One turn moves every row onto another: examples first, then more rows asked:
Z303: [-7,-10,-1,3,-20,-3,4,7,-1,-4,8,8,-1,-5,7,5,-28,-14,2,-2,-8,5,12,-6,3,-4,-21,-20,-15]
Z374: [7,-23,5,-10,-9,11,-2,13,-6,9,15,-2,-5,-8,16,2,-10,-9,1,-10,7,7,11,4,1,2,0,21,9]
Z837: [-8,-4,4,2,0,-10,14,10,-3,-19,8,10,5,4,-3,3,-5,0,12,-5,-10,-1,0,3,-2,2,-2,-7,-3]
Z20: [-8,-1,3,3,0,-1,-1,22,-6,5,-2,-1,-14,-3,2,1,-5,-7,-18,-4,5,23,15,3,-9,5,-17,7,13]
Z432: [0,-14,19,5,-15,15,-6,12,-2,2,-7,-4,-13,-9,20,5,-16,-13,-5,3,-8,18,2,5,8,-9,-5,-6,-2]
Z762: [-13,0,1,-6,1,-9,8,12,1,-16,7,10,7,8,1,-3,-5,2,10,-9,-3,-10,-4,6,-6,1,-3,-4,1]
Z360: [-9,0,14,-7,0,-10,-6,-1,4,6,11,6,1,2,23,-4,-5,-2,17,-19,0,-5,12,6,-7,2,1,4,10]
Z761: [-17,-3,-10,-4,10,11,-13,-6,-4,-7,6,3,-12,-5,7,6,-8,-26,-2,-5,13,19,5,3,-6,1,5,7,7]
Z16: [1,-22,8,-9,-9,12,-3,15,-5,8,7,-6,-6,-15,18,4,-8,-18,-4,-7,4,11,13,-2,6,2,-4,18,12]
Z264: [-5,4,-20,0,8,-10,-5,8,-3,-8,2,-4,7,0,24,-5,-6,-8,1,10,7,10,1,-5,3,5,-7,-18,8]
Z721: [-12,-13,-5,5,-13,-8,8,4,-4,-7,5,11,5,2,6,8,-28,-12,8,5,-9,5,11,-2,0,-6,-18,-21,-9]
Z691: [1,-12,10,8,-18,17,-3,6,-3,-1,-7,1,-15,-7,20,12,-13,-12,-6,0,-7,19,3,0,9,-6,-14,-12,-8]
Z280: [-2,-6,2,-2,6,7,-3,-1,5,16,16,0,-4,3,14,15,-6,-3,7,12,2,18,7,-16,-10,-1,-6,7,8]
Z947: [-4,-3,14,-8,4,-5,-9,-1,0,4,15,-3,0,-1,22,-9,-8,-2,16,-19,5,3,11,0,-8,-1,2,13,10]
Z937: [-32,-16,1,6,3,0,-2,7,-14,8,29,-14,-10,-4,16,-3,-12,-9,4,-9,8,7,7,-2,-8,-5,-2,-4,6]
Z575: [-20,2,-14,-3,-13,-1,9,9,-14,4,10,12,-11,-5,6,1,-14,-4,7,22,-3,5,10,-8,0,-5,-6,-3,14]
Z86: [0,-22,1,-5,-14,-9,-13,20,6,-8,-12,6,-4,4,16,4,-10,-18,-3,2,16,11,9,-8,5,-6,-4,-6,16]
Z41: [-18,-17,7,3,-18,-11,0,-1,-8,-6,0,-2,-34,8,21,6,-19,-10,5,-2,3,15,-1,-7,0,4,-20,-2,6]
Z221: [-14,-17,4,-6,5,-12,-10,2,-8,-2,5,-7,-8,-1,17,8,0,-2,-1,-15,0,-13,-9,-4,4,9,-23,2,1]
Z253: [-24,-12,-12,-1,-1,-9,-13,-1,10,-12,19,-2,6,11,19,-1,-9,-6,-9,-13,8,16,0,-3,10,1,-5,6,8]
Z268: [-15,-4,-4,-1,-14,-17,-10,16,-9,-12,2,-4,-8,7,13,-11,7,7,7,-4,10,9,7,7,4,-14,-11,-3,2]
Z908: [-24,-10,-1,8,-17,13,-4,-2,-9,-6,10,12,-4,-6,13,0,-25,-2,1,-9,8,9,-13,-15,5,-10,0,-6,-4]
Z865: [-12,2,-3,3,3,-9,-8,6,-17,-3,-8,4,14,-13,-6,-2,-11,-12,11,0,2,14,12,4,-3,-2,-13,2,-3]
Z635: [-22,-14,-17,-3,-1,1,3,3,1,-3,2,3,-7,-6,24,0,-9,-12,9,15,0,15,-12,-8,-1,2,-19,3,-14]
Z608: [-9,-14,-10,-6,8,-8,-12,-2,-8,-4,-13,12,-16,-11,23,-1,-18,-10,-16,-2,5,13,7,-2,6,-7,-17,9,-2]

Z635 -> Z761
Z280 -> Z865
Z268 -> Z41
Now these:
Z691 -> Z947
Z432 -> Z360

One turn moves every row onto another: examples first, then more rows asked:
Z389: [-7,5,7,-23,-3,0,-9,9,0,-5,-9,-27,12,4,22]
Z2: [0,0,33,-25,8,-20,-11,-7,-21,11,-11,-28,-7,4,8]
Z813: [-6,5,5,-20,-2,-5,-4,9,2,-9,-6,-24,8,6,28]
Z327: [-2,5,28,-19,8,-26,-12,-16,-21,5,-9,-27,-6,6,9]
Z354: [-8,9,3,-19,-2,-5,-8,2,1,-10,-8,-26,13,6,24]
Z210: [1,0,30,-20,10,-27,-6,-8,-19,6,-7,-24,-13,8,15]
Z842: [17,1,26,-13,0,-26,-5,-2,-10,-3,-11,-20,-7,-9,7]
Z694: [-4,4,1,-26,-1,-13,0,-8,9,-6,-26,-11,-2,15,8]
Z151: [17,2,27,-15,-1,-22,-8,-2,-12,1,-14,-22,-4,-11,3]
Z966: [-4,3,4,-31,-3,-6,-3,-4,7,-1,-29,-14,1,12,3]
Z834: [5,-14,2,-14,7,7,-4,-5,-14,-2,-15,-34,-11,13,11]
Z129: [3,-10,-1,-12,7,5,-8,-13,-15,-4,-15,-34,-7,13,8]
Z840: [-2,-1,5,-30,-1,-9,3,1,9,-2,-27,-11,-5,13,9]
Z390: [4,-13,-1,-10,8,1,-3,-11,-13,-6,-13,-32,-12,15,14]
Z458: [16,5,24,-11,-1,-26,-9,-8,-11,-3,-13,-22,-4,-10,4]

Z151 -> Z458
Z210 -> Z2
Now these:
Z390 -> Z834
Z813 -> Z389
Z694 -> Z840

One turn moves every row onto another: examples first, then more rows asked:
Z520: [9,-22,10,16,5,-3,3,-4,4,-9,9,0,-3,12,8]
Z201: [14,-2,-5,0,-4,10,-4,-5,10,9,-2,-10,6,-8,17]
Z970: [9,-15,-1,-8,4,9,2,9,-25,-11,0,8,7,13,5]
Z707: [8,-14,-4,-10,1,7,4,11,-22,-5,1,10,10,13,8]
Z655: [12,-17,-1,-9,4,9,4,11,-20,-4,-5,2,14,14,1]
Z809: [-2,0,-7,2,11,-3,-14,2,-14,-1,-7,-2,19,10,14]
Z753: [15,-3,-4,1,1,11,-4,-6,6,13,-6,-10,3,-13,13]
Z92: [2,-24,-5,4,6,-6,-16,-4,7,9,4,12,12,-1,2]
Z144: [9,-9,13,-6,-14,-6,-4,5,-7,-6,-11,-3,-3,-17,8]
Z292: [4,-25,-7,6,9,-6,-17,-5,9,5,6,8,6,-1,4]
Z162: [-5,2,-3,4,6,-4,-11,2,-12,0,-9,-3,23,8,15]
Z977: [7,-26,8,16,8,-3,3,-8,0,-10,6,-1,-1,9,1]
Z877: [5,-7,12,-7,-11,-7,0,9,0,-10,-10,1,-6,-11,18]
Z380: [6,-14,-3,-11,1,8,6,8,-25,-6,-5,4,10,11,5]
Z505: [7,-9,10,-9,-11,-1,-2,8,-5,-12,-11,0,-8,-13,16]
Z470: [0,-25,-6,8,10,-5,-15,-5,2,11,1,8,10,-7,2]
Z916: [13,0,-7,-3,-5,8,-7,-5,7,5,-4,-10,1,-9,21]
Z69: [-5,-1,-5,5,12,0,-8,1,-15,4,-13,-5,20,3,14]
Z359: [9,-27,11,16,7,-2,0,-4,4,-14,5,-2,-7,9,6]
Z619: [8,-10,13,-7,-10,-4,0,5,1,-8,-12,-3,-9,-15,11]
Z158: [6,-30,9,18,2,-2,0,-6,2,-9,1,-7,0,8,5]

Z655 -> Z144
Z292 -> Z809
Z520 -> Z707
Now these:
Z977 -> Z380
Z753 -> Z470
Z359 -> Z970
Z162 -> Z201

One turn moves every row onto another: examples first, then more rows asked:
Z595: [-11,7,-1,-13,2,6,0,11,-2,7,0,-17,-5,-5,10,-5,2,11,6]
Z773: [14,-9,5,8,6,3,5,-5,14,-14,-8,4,8,5,6,-7,-5,-9,-16]
Z441: [-9,0,-2,-14,3,8,13,7,1,-16,-6,-15,-5,-3,4,-3,-5,-7,-11]
Z338: [9,-1,1,-4,6,8,5,5,12,-13,-10,-17,-3,4,10,-10,1,0,-17]
Z352: [-2,-8,0,1,-1,1,9,-4,7,-16,-3,10,6,-2,1,-1,-13,-16,-13]
Z490: [-5,3,1,-18,8,2,4,6,-10,2,2,-16,-11,-1,7,-2,2,12,10]
Z503: [7,-4,7,-8,5,-8,-3,0,-6,15,7,3,7,7,3,2,0,20,17]
Z364: [6,-11,7,-2,3,-5,9,-5,15,-11,-6,9,3,4,-2,1,-12,-15,-17]
Z829: [-3,2,8,-2,5,0,-4,-3,-6,14,7,5,5,-4,8,0,3,16,18]
Z965: [-2,-3,7,5,5,0,7,-9,15,-8,-5,13,0,-7,3,-2,-9,-17,-13]
Z15: [11,-12,12,3,5,-10,1,-12,4,3,2,22,11,6,-1,5,-8,1,5]
Z167: [10,-12,8,2,0,1,6,-8,10,-9,-7,11,-4,2,-10,2,-8,-18,-9]
Z111: [1,-5,12,9,6,-5,1,-13,3,4,4,22,7,-5,4,2,-5,0,7]
Z790: [3,0,2,-8,7,-9,-5,-6,-10,9,8,9,-4,0,5,3,-1,14,19]
Z915: [10,2,0,-9,8,4,-3,7,2,2,-4,-21,-6,6,12,-10,7,18,0]
Z142: [16,-3,4,2,7,-3,-9,-4,-1,10,3,0,5,6,11,-6,5,23,13]
Z898: [5,-7,1,5,2,-10,-3,-13,0,-2,5,25,7,-1,1,3,-11,-4,5]
Z705: [-10,5,-2,-9,1,6,6,8,12,-7,-6,-11,-9,-7,8,-6,-5,-10,-14]
Z281: [12,-12,13,6,-1,-1,1,-12,-2,4,2,17,7,5,-8,5,-4,0,10]
Z84: [7,-6,4,-6,-3,3,-6,2,-11,13,5,-2,2,7,-4,1,3,15,21]
Z735: [3,-4,-3,-11,-4,8,5,7,9,-8,-9,-13,-14,4,-7,-3,-4,-13,-14]
Z493: [-2,-2,0,-16,2,2,9,11,12,-8,-9,-17,-5,5,2,-4,-5,-6,-18]
Z544: [18,-10,7,12,8,-3,-5,-12,7,-1,0,15,12,7,8,-5,-2,6,1]
Z372: [0,0,-4,-16,-6,8,-3,13,-2,5,-2,-21,-10,5,-2,-4,1,7,4]
Z869: [-1,1,0,-20,3,-1,1,12,0,8,0,-20,-5,6,5,-3,2,15,3]

Z111 -> Z965
Z869 -> Z503
Now these:
Z898 -> Z352
Z142 -> Z544
Z84 -> Z281

One turn moves every row onto another: examples first, then more rows asked:
Z385: [-4,17,11,-9,-17,1,0,2,-4,13,-8,-2,-8,4]
Z722: [-1,6,1,-4,-22,1,4,0,16,-6,-16,6,-14,-15]
Z284: [-10,9,3,-14,-17,1,11,-7,13,3,-3,-3,-16,-12]
Z760: [1,17,11,-7,-19,3,0,7,-5,5,-10,3,-8,0]
Z402: [10,-8,-9,-5,-10,3,17,-13,1,6,-11,17,6,2]
Z185: [-2,20,13,-9,-17,5,-6,5,2,9,-6,4,-9,-3]
Z684: [1,-4,-2,-10,-3,8,3,-18,15,19,0,15,5,1]
Z649: [17,0,-7,8,-13,14,1,-9,-1,8,10,1,3,-18]
Z797: [-9,14,9,-7,-16,1,-8,4,2,18,-13,7,-7,-2]
Z222: [10,-4,19,10,-6,-11,-1,0,7,3,3,-5,2,-12]
Z225: [12,0,-11,6,-14,7,5,-8,-3,10,11,11,4,-24]
Z494: [5,-7,18,8,-4,-14,0,-2,5,12,4,-6,4,-9]
Z471: [10,-2,-8,8,-10,12,0,-14,-1,20,8,1,5,-13]
Z295: [6,3,-15,0,7,0,1,7,14,-3,5,-5,-2,-5]
Z939: [-8,12,5,-3,-20,-1,-2,4,-5,13,-16,5,-6,2]
Z443: [-2,0,0,6,-20,5,-4,-8,14,6,-23,-6,-9,-2]
Z905: [9,0,-9,9,-12,10,-4,-11,5,14,9,10,5,-24]
Z409: [11,3,4,-12,-4,13,1,-16,20,9,4,12,4,-2]
Z450: [-4,15,9,-4,-20,1,-8,7,1,9,-15,11,-6,-4]
Z73: [11,-5,-14,13,-13,8,0,-11,-4,15,2,6,6,-17]
Z894: [2,8,6,-5,-17,12,0,-6,18,-1,-9,-10,-14,-6]
Z846: [7,-6,15,9,-6,-16,7,0,0,5,2,-5,3,-11]
Z853: [3,-2,-6,-14,-9,1,17,-12,8,7,-1,21,3,-5]
Z363: [8,-5,15,7,-8,-16,2,2,4,1,0,4,2,-17]
Z820: [9,3,-7,2,-10,12,4,-11,1,13,16,3,2,-21]
Z946: [3,-2,-19,6,8,-2,0,5,9,5,-2,-5,0,2]
Z165: [2,-1,-16,1,8,0,0,4,9,4,4,-8,1,2]
Z181: [9,-7,15,14,-9,-14,-1,2,3,7,-3,0,4,-10]
Z57: [-6,17,9,-11,-19,-1,-1,7,0,10,-8,10,-7,-6]
Z782: [4,-3,-13,6,-10,6,2,-11,0,22,9,10,4,-20]
Z394: [-11,2,3,-5,-16,4,5,-12,11,15,-10,-11,-11,2]
Z125: [19,-2,-3,-6,-11,9,13,-9,7,-4,-7,15,6,0]
Z513: [4,-4,18,5,-4,-15,5,0,5,9,9,-3,2,-14]
Z172: [-1,14,11,-3,-18,4,-7,3,-2,13,-14,-1,-5,5]
Z299: [-2,-3,-18,4,7,-2,-6,7,16,5,1,3,-1,-5]
Z11: [4,1,-17,-1,8,0,5,7,9,0,5,-7,-2,-1]
Z715: [10,-1,-10,6,-12,8,8,-12,-8,15,10,1,4,-15]
Z367: [-3,-3,-20,3,7,-4,1,6,10,8,-1,-1,1,-1]
Z276: [-1,1,-19,0,6,-4,1,9,14,-1,2,4,-1,-8]
Z510: [5,-1,-1,-16,-4,5,15,-17,6,13,4,10,3,3]
Z584: [-12,4,2,-5,-16,4,-5,-9,24,11,-11,3,-11,-13]
Z246: [-14,0,-4,-4,-20,-6,7,-6,9,10,-18,4,-11,-8]
Z526: [2,-9,14,8,-6,-21,4,0,3,11,1,3,3,-13]
Z207: [16,-2,1,-3,-7,15,-1,-16,15,7,-7,8,6,6]
Z541: [0,1,-16,-2,8,-3,1,8,14,1,6,0,-2,-8]
Z25: [4,-5,18,10,-5,-13,-4,0,11,10,3,1,3,-13]
Z124: [14,-2,-4,-1,-10,10,2,-11,16,1,-12,20,6,-3]
Z257: [0,3,-1,-4,-22,2,14,-5,4,-2,-16,-9,-12,-1]

Z584 -> Z722
Z760 -> Z385
Z510 -> Z207
Now these:
Z820 -> Z649
Z494 -> Z181
Z165 -> Z946

